[[622 494 432 575 965 215 771 747 270 406]
 [731 847 584 648 678 511 710 610 589 511]
 [470 920 788 495 800 329 604 218 749 679]
 [742 671 848 201 518 627 952 458 698 516]
 [512 332 529 466 586 662 833 446 782 879]] ans = 511

[[5292 5125 4090 8493 5792 4515 5591 6444 5229 3102 7756]
 [3741 5834 2773 9201 8053 3216 4606 6548 4701 2253 7733]
 [5948 4807 5084 7880 5751 5117 6756 6327 6133 4230 7389]
 [7714 4440 7542 2590 2003 8070 6361 4362 6655 6989 3603]
 [5082 6630 6836 4305 5855 5086 5298 6123 4872 7418 5333]
 [2462 4606 2147 8762 7236 2179 3828 6181 3551 1716 7654]
 [7569 4750 7191 1093 3910 7562 4499 2885 8051 7599 1345]
 [7152 4281 6916 1719 3033 8042 6156 3222 6633 7737 2360]
 [6530 6769 5888 5250 4725 7617 7690 5816 5010 6021 5578]
 [3889 6769 5663 5552 6043 4630 4760 6515 3196 6300 6202]] ans = 7733

[[-15  14  39   9 -31   0  -6  14  31]
 [ 18 -29 -12 -47 -11  -2   2   1  10]
 [ 31 -26   0 -17   4 -30   2  -9  23]
 [  5  21 -13  10   9 -15 -24 -20 -16]
 [ 10 -41   1  -7  11  10 -10  21 -20]
 [ 29 -36 -26 -19  27 -14 -24  -1 -10]
 [  7  24 -26   4  -6 -10 -29 -17 -24]
 [ 32 -25   8 -14  -8  -8  10  13  -1]
 [-36 -31 -13 -33 -25   4   5  14  -7]
 [ 23 -21 -21 -29   8 -28 -27  -1  11]] ans = 10

[[7 5 6 4 5 5 6 6 6 8 5 6 5 3 6 7]
 [3 4 5 7 2 6 5 3 2 6 7 2 7 3 3 4]
 [6 7 4 6 8 6 3 6 8 3 6 9 3 7 7 5]
 [5 6 4 6 4 6 5 5 5 6 6 4 5 5 5 4]
 [4 1 2 8 4 7 2 4 3 5 7 3 4 3 3 2]
 [6 6 5 5 6 6 5 6 6 5 5 6 5 5 6 6]
 [3 6 6 6 5 6 6 4 4 4 5 5 5 6 4 5]
 [5 8 6 6 6 5 5 5 6 3 5 5 4 8 6 5]
 [4 6 3 7 6 6 2 5 6 3 7 6 3 7 6 3]
 [7 2 4 5 6 6 5 7 5 6 5 5 5 4 4 5]
 [4 1 2 7 3 7 3 4 2 7 7 2 6 1 3 2]] ans = 4

[[-10 -14 -16   3  25  -5  -5  19  28 -17   6   8]
 [ 15   3  -1  -4 -23  -4  13  -6   6  46  -8 -22]
 [ 34  -9  15  -8 -14  -7  33   4   1  12   4  -2]
 [ -3  -2 -21  12  16   4   4  15  27  -5  16 -10]
 [ -7 -14 -34  -6  33  -9  -3   3  -7 -47  17  17]
 [ 10   6   1  -2 -16   0  24  -4   4  18 -10  -3]
 [-10 -15  -1  19   8  17  -6  17  19  -7  15   7]] ans = -22

[[ 548  -48  362  -62  441  317  221 -172  188  203  430 -141  -95  450
   366]
 [ 526  121  152 -158  328  132 -205   -6  126   87  367   46   20  277
   336]
 [ 558 -112  138   89  545  216   16   99  -21 -184  592 -103   75  378
   188]
 [ 496  -95  107   -6  380  258   24  -32  116  -39  452 -155  -63  262
   181]
 [ 461 -112  293  -39  223  284  350  -88  -52  318  440 -163 -347  660
   156]
 [ -33   -5 -185  229  221  -30  -81  299 -130 -404  118  140  402 -270
  -199]
 [-237  251 -356  185   35 -291 -538  420  -81 -514 -142  362  583 -586
  -274]
 [ -44  105 -171  213  157  -19 -265  378  -92 -417   60  257  523 -326
  -125]
 [-237  -12 -173  222 -152   52  172    2   34 -463 -161  -22  182 -245
  -175]
 [  67  464   47   46 -259 -257 -752   70  221 -142  -74   86 -197  315
   -32]
 [ 625   -6  -15 -226  589  163  199 -271  189  199  466 -156 -207  -18
   -99]
 [-231  156  137 -152 -491   21   85  -85   96  713 -334   80 -385   96
   -56]] ans = 336
---
-21,26,22,-25,-22,25
23,1,-24,30,-13,-12
: 23

0,-19,-31,-36
-3,-25,-36,-15
: -3

0,-3,37,38,-3,-18
3,-10,27,26,-12,-16
: 3

15,-30,-1,2,10
12,-3,1,-6,23
: 12

-26,18,20,-12,-19,-18
-22,-36,17,7,-30,34
: -22

0,-16,11,-39
-22,11,24,26
: -22

-12,35,-26,-20,-32,10,-12
-9,20,-22,-14,-19,8,-8
: -9

-9,10,-9,-6,-34
3,-5,26,8,3
: 3
---
[[  2  33  22   7  35  -5 -10]
 [ 11 -34  10 -12  33 -16  11]
 [-32  18 -27  33  11 -27  26]] out -32

[[ 40 -32   1 -23]
 [-12 -28  -7   6]
 [-10 -18  -5   5]] out -10

[[ 20  40 -17   3   3]
 [ 16 -33  13   2  -9]
 [ -5  12   2  12   0]] out -5

[[  1 -13   7  22  15  15  32]
 [ 16  -4  10  16  10   7  19]
 [ 37  21   4 -25  12  23 -14]] out 37

[[-38  -5  16 -41  16 -25]
 [ 19   9 -10  19  -7 -30]
 [ -6  -2  -1 -12   2 -27]] out -6

[[ -2   0 -11  -4]
 [ 10 -38  -5  12]
 [ -4  -8  23  18]] out -4

[[ -7 -14  -7  -6   4 -12]
 [  9  -2 -10 -14   0 -10]
 [ -4  16 -11  -4 -25 -30]] out -4

[[ -5   6  -9  14   1 -15  19]
 [ -4  -9   2 -13 -14  26   8]
 [ 32  27   0  19  -7   5  -5]] out 32

[[ -1  -2  10  -5   0]
 [ 37  20 -11  17  -5]
 [  5 -17 -12  13   7]] out 5

[[-17   2 -39   8   4 -21 -10]
 [-29 -17  -5 -17   3  -3 -11]
 [-18   2 -39   9   0 -21 -10]] out -18
---
{"in": [[-38.865, 27.178, -10.853, 134.205, -25.029], [55.818, 8.515, -222.249, 1.512, 28.912], [8.453, -54.440, -100.247, 136.616, -59.925]], "out": -25.029}
{"in": [[-0.112, 0.148, -0.061, 0.033, 0.112, -0.106, -0.148], [0.022, 0.022, -0.077, 0.024, -0.050, -0.110, 0.028], [-0.037, 0.086, -0.047, -0.007, 0.137, -0.202, -0.053]], "out": -0.148}
{"in": [[-5.391, 20.847, 8.846, -13.229, 7.245, 2.308], [20.211, 6.374, 6.734, -15.653, -12.649, 13.125], [3.850, 9.968, 7.603, -4.834, 11.479, -3.850]], "out": 2.308}
{"in": [[1.01, -0.69, 2.01, -0.54], [-0.23, 0.68, 2.11, -1.46], [-0.60, 2.08, 1.51, -1.33]], "out": -0.54}
{"in": [[1.420, -12.322, -6.230, -5.250, -12.328], [3.710, 4.717, -15.075, 2.364, 22.737], [-5.794, 8.552, -15.589, 2.266, -12.055]], "out": -12.328}
{"in": [[61.742, 28.304, 27.152, 153.178, 143.081, 58.491], [70.594, -124.473, 22.343, 89.711, 97.307, 70.661], [75.066, 56.619, 62.467, 104.761, 233.946, 8.339]], "out": 58.491}
{"in": [[-156.246, -85.148, 96.300, 67.176, -92.735, 209.792], [-209.901, 11.156, -6.763, -13.788, 1.497, -10.587], [-138.508, -9.012, 35.389, -39.440, -68.364, 32.682]], "out": 209.792}
{"in": [[9.81, -12.00, -0.40, -8.83, 6.47], [10.65, -11.77, -12.82, 3.91, -12.31], [17.13, -8.72, -3.01, -6.42, 1.33]], "out": 6.47}
---
-36,8,-7,-13
-1,-2,16,-17
-28,-7,20,-39
-> 8

-14,17,-28,-8,8,35,-40 -> 17

30,20,11,-32,27,5,29
34,21,16,-37,24,-1,20
-> 20

-26,-14,-17,25,-9,-7,31
28,-11,4,-6,10,22,20
-> -14

-15,-28,23,33 -> -28

15,-22,24,29,-9 -> -22
